Each row has a name. After each piece below comes the name of the row it's from, unless a question asks for something else. Each question is about the rows just above it. Places in a row count from 0.

[111 112 143 112 143] = z_937
[124 109  82 136 153] = z_725
[185 173 118 129 152] = z_442
[144 100 141  94 105] = z_732
[205 146 115  88 151] = z_849
[ 96 175 125 170 132] = z_32
[132 122 150 109  91] = z_471
[ 61 165 123 185 127] = z_981
[142 118 106 153 154] = z_614
[141 106 146  96  96] = z_704
[142] is at row and place -> z_614, 0
[123] is at row and place -> z_981, 2
z_981 without one entry, shuffled: [165 185  61 127]. Gone: -> [123]
How many times does z_937 hold [112]? -> 2
Shuffled z_614 with one entry gone: [106 153 118 142], missing -> [154]

[ 95 150 126 115 144 124 127] -> z_614
[ 87 134 148 119 122  63 128] -> z_981
[117 130 136 125 124 127 125] -> z_849
[125 117 113 134 139 208 153] -> z_442
[ 64 103  64 114  64 114  64] -> z_180
[ 71 103 144 120  71 144 144] -> z_937
[135 110 110 137 133 138 132] -> z_471
[ 95 150 146 115 144 124 127] -> z_725
[107 129 138 123 143 129 127] -> z_704
[104 124 113 104 124 104 124] -> z_732
Shuffled z_471 with one entry gone: [137 138 110 132 135 110], missing -> [133]
Times [124] occurs in z_732: -> 3
The row with [ 71 103 144 120  71 144 144] is -> z_937
How many times does z_937 hold [144]? -> 3
How many times does z_180 hold [64]? -> 4

[116 141 105  96] -> z_180
[157 148 130 146] -> z_725
[136 146  89  62] -> z_32
[131 130 143 130] -> z_849
[183 183 117 136] -> z_937
[ 82  82 219 208] -> z_91
Which entry of z_849 is missing from [143 130 130]? -> [131]
Count of [82] in z_91: -> 2

[144 127 128 180  92  70 207 125 173 105 145 101  81 182 202 180 182 157
 208 123  74] : z_725
[118 169 151 156 145 104 136 159 103 164 126 173 156 125  96 139  99 109
 131 158 163] : z_180
[104 144 137 102 101 110 208 139 126 131 149 124 101 175 140 168 129 140
 203 137 106] : z_732
Where in the named rows is [168]? -> z_732, 15
[118] is at row and place -> z_180, 0
How many times does z_725 hold [105]? -> 1

[187 154 180 138  91 137 106 171 151  92  93 122 166 114  92 162 138 138
  93  93 138 120]  z_725
[152 172 146 133 122 157 124 145 173 119 111 113 171 151 130 142 164 148
 103  77 160 127]  z_180
[134 138 131 211 159 150 123 139 110 127 114  38 124 168 103 157 170  94
 128 121 156 178]  z_471
[116 165 115  79 132 147 124 103 181 141 122 170 155 122 164  95 144 195
 126  93 143  85]  z_704
[ 73 108  95 144 165 115 141  99 117 147 147 126  97 145 146 107 135 117
 158 162 108 139]  z_732
[ 85 169 106 107 169 156 149 108 160 164 106 136 145 168 187  74 169 179
 149  82 168 107]  z_849
[204 133 178 159  96 132 112 193 123  81  89 104 159 118  62 172 117 116
  89 102 150 131]  z_91
[200 144 178 154 122 134  96 185 131  80  97  89 160  98  58 186 128 106
  94  96 150 144]  z_32
[110 175 140 149 164 152 151 129  96 149  96 110 168 168 150 112 173 151
 123  87  96 155]  z_442
[132 119 128 196 167 132 139 132  85 136 116  55  98 160 113 150 151  67
 147 127 133 187]  z_981
Count of [93] in z_725: -> 3
Shuffled z_32 with one entry gone: [ 96 131 200  98 178 122 128 144 134  96  58  94 154 160 144  89 106 185
 150  80 186], missing -> [97]
Times [145] occurs in z_849: -> 1
Count of [110] in z_442: -> 2

[140 114 139 129 101 108 127 113 136 105 129 140 123 126 109  98 119 123
 139 119 116  81 129 117 122 115 154 118 115 150 122 124] = z_937
[129 132 130 127 130 130 130 132 130 129 129 132 129 134 132 127 124 130
 131 132 134 125 131 129 131 135 128 123 128 126 119 127] = z_91
[133 126 124 134 145 120 140 133 137 151 121 142 124 132 148 150  97 127
 106 121 123 127 116 134 116 118 148 118 108 122 106 129] = z_471
[128 101 129 127  60 127 129 132 127 127 131 136 127 134 130  53 126 130
 133 133 130 127 133 126 137 133 126 120 128 125 120 128] = z_32
[130 127 128 126 134 130 130 132 131 126 133 139 125 133 130 124 125 127
 134 132 128 124 131 129 129 135 126 121 131 123 119 129] = z_704
[130 150 117 135 193 138 140 144 133 163 120 123 126 158 173 172 105 137
 115 122 142 164 108 132 104 141 131 127 113 103 111 138] = z_981
[156 100 152 150 118 136 136 105 136 131 122 120 110 149 125 122 119 105
 124 118 142 128 100 107 115 126 153 108 129 123 136 129] = z_849
[127 135 122 131 139 131 130 134 131 144 124 120 130 130 139 148 125 131
 118 129 134 150 123 136 129 126 121 129 121 107 118 130] = z_442
[133 126 124 134 145 120 140 133 137 151 121 142 119 132 148 150  97 125
 106 121 123 127 116 134 116 118 148 118 108 122 106 129] = z_614
[165 120 144 154 143 135 135 127 140 125 123  95 116 165 142 138 118 111
 131 119 158 151  90 116 116 128 141 111 115  96 131 127] = z_725
[128 132 129 127 131 127 129 132 127 127 131 136 127 134 130 127 126 130
 133 133 130 127 133 126 132 133 126 120 128 125 120 128] = z_732
z_725 without one entry, shuffled: [138 144 127 116 115 120  95  90 140 141 116 165 125 131 111 116 127 142
 111 135 154 128 131 143 135 118 119 151 165 158  96]. Gone: -> [123]
Shuffled z_471 with one entry gone: [129 116 123 134 132 120 148 133 106 127 134 150 106 118 108 124 126 133
 140 151 142  97 127 145 116 122 121 121 118 124 148], missing -> [137]
Which entry of z_704 is missing from [133 121 130 126 124 133 130 139 129 125 131 130 130 135 126 134 129 125
 131 127 119 131 134 124 132 132 126 127 128 128 129]? -> [123]
Shuffled z_471 with one entry gone: [137 132 142 127 148 116 129 120 151 134 116 106 121 150 106 118 124 121
  97 124 108 127 145 140 123 118 133 126 134 148 133], missing -> [122]
The row with [156 100 152 150 118 136 136 105 136 131 122 120 110 149 125 122 119 105
 124 118 142 128 100 107 115 126 153 108 129 123 136 129] is -> z_849

[ 97  90  74  97  42 195 111 111 175  66 180  97 111] = z_937
[ 80  90  74  26  42 195 134 112 175  63 180  97 111] = z_91
[ 80  90  74  26  91 195 134 112  96  63 180  97  44] = z_849
asked: [ 97  90  74  97  42 195 111 111 175  66 180  97 111] -> z_937
How many times does z_937 hold [97]? -> 3

